In the data rows, 128 means zero.
Here are some points:
[134 128 140 172 118  99 122 123 152 132 135 144 122 111]
[178 144 147 198 207 159 167 183 197 134 140 186 173 145]
[102  95  98  88 133 124  78 110 113 115  85  97 119 106]
[155 108 110 113 139 146  91 135 129 113 102 153 144 110]
[130 135 175 156 147 147 153 161 143 161 145 142 148 137]
[123 140 138 130 121 115 129 122 134 144 140 125 113 137]
[130 115 124 122 139  99  76 121 141 138 114 124 136  90]
[164 138 170 167 182 172 135 184 172 168 155 177 180 141]
[162 137 128 164 139 116 117 145 163 128 130 142 158 116]
[ 81  95  85  61 107 105 135 137  56  82 105  96 116 128]
[124 132 127 142 118 161 160 106 124 120 130 104 104 161]
[118 122 115  92 114 128 132 131  99 119 124 129 135 135]
[105 171 177  98 104 132 146 139  99 190 165 104 147 144]
[136 159 123 113 135 137 136 123 115 129 156 138 121 140]
[159 141 127 208 207 135 162 176 232 159 128 108 217 197]
[141 136 137 139 156 122 110 141 142 139 136 116 153 105]
10 more points follow, each with its number after it:
[143 106  97 119 147 101 120 175 116  96 114 161 171 113] 0
[138 121 111 144 128  95 124 143 139 107 123 148 134 122] 1
[125 142 123 120 106 117 121 106 132 154 124 109 115 134] 2
[134 139 101  98 110 122 135 110 100 106 125 135 110 131] 3
[132 154 125 126  88 133 225 137 108 113 167 149 114 198] 4
[142 126 124 136 131 107  97 119 137 131 121 117 141 106] 5
[133 139 123 124 129 128 125 119 118 124 139 142 114 122] 6
[127 139 134 135 132 117 131 132 135 142 140 131 126 135] 7
[126 123 151 146 128 122 123 136 139 148 133 129 140 116] 8
[153 130 129 130 172 164 129 137 142 136 121 144 141 139] 9
Which three of these numbered points are nearest to each point below, looking only along the 4 directions in which the first points spread most? Their numbers follow each, nearest first.
[118 128 141 133 122 104 121 124 128 137 131 122 106 116] > 2 7 6
[185 150 149 194 207 182 150 169 194 143 143 193 177 155] > 9 8 0
[139 119 126 143 134 103 121 144 130 119 126 146 139 120] > 1 5 8
[122 119 110 123 128  90  98 117 137 122 111 115 121 105] > 5 1 2
[122 128 130 126 118 117 125 123 134 144 126 120 121 139] > 2 7 6
[160 134 153 177 150 103 139 179 157 134 146 172 174 129] > 9 8 7
[129 143 156 135 120 134 151 129 134 137 145 131 111 143] > 7 8 6
[115 139  89  90  81 128 165  77  76  91 141 124  70 153] > 3 6 2
[127 133 140 133 115 119 129 125 138 146 132 130 118 134] > 7 8 2
[142 129 126 158 141 120 121 137 145 121 119 129 143 111] > 1 8 5
[129 144  72  73  94  93 134 109  63  74 142 130  99 136] > 3 6 2
Here are 10 other points, each followed by its number:
[141  71  55  99 110 102  96 125  81  46  65 144 116  87] 0
[152 146 148 151 130 134 156 129 139 144 151 144 136 140] 1
[123 115 132 132 123 136 125 137 152 159  94 112 145 136] 2
[122 133 151 125 109 123 123 130 115 140 136 136 121 128] 3
[122 114 115 114 130 114  90 109 123 116  90 118 112  96] 4
[ 81 103 135 110 148 162 132 128 126 148  88  76 143 145] 5
[134 160 102 138 147 165 187 103 136  95 154 108 122 187] 6
[148 122 122 148 151 106 113 149 142 109 133 138 160 112] 7
[106 115 131 124 106 156 167 113 107 120 132 126  92 146] 8
[113 115 167 128 121 121 114 148 120 161 126 128 138 105] 9
Which three of these numbered points are nearest to each point below, looking only along the 4 directions in which the first points spread most? Their numbers follow each, nearest first.
[100 104 111 108 143 146 109 124 126 125  86  99 134 130] > 5 4 2
[191 109  87 153 189 129 113 181 150  78  95 168 188 109] > 7 2 4
[  7  29  80 112 176 187 119  59  69  26  70  26  31  87] > 0 4 5
[142 126 128 154 151 136 120 132 147 122 128 135 141 124] > 7 2 1
[126 131 151 117 120  99 109 160 123 154 135 129 151 108] > 9 3 2
[124 134 127 112 108 112 129 122 108 130 133 128 121 121] > 3 9 8
[142 127 128 161 145 106 141 150 148 124 132 155 153 125] > 7 2 1
[143 156 147 120 139 143 111 111 141 156 136 137 121 108] > 9 3 1
[149 179 176 134 112 136 103 108 140 162 189 161 107 115] > 9 3 1
[130  99 102 127 120 146  91  92 121 107  94 106 114  99] > 4 2 7
[134 125 130 140 125 137 127 117 136 127 126 108 129 121] > 2 3 9
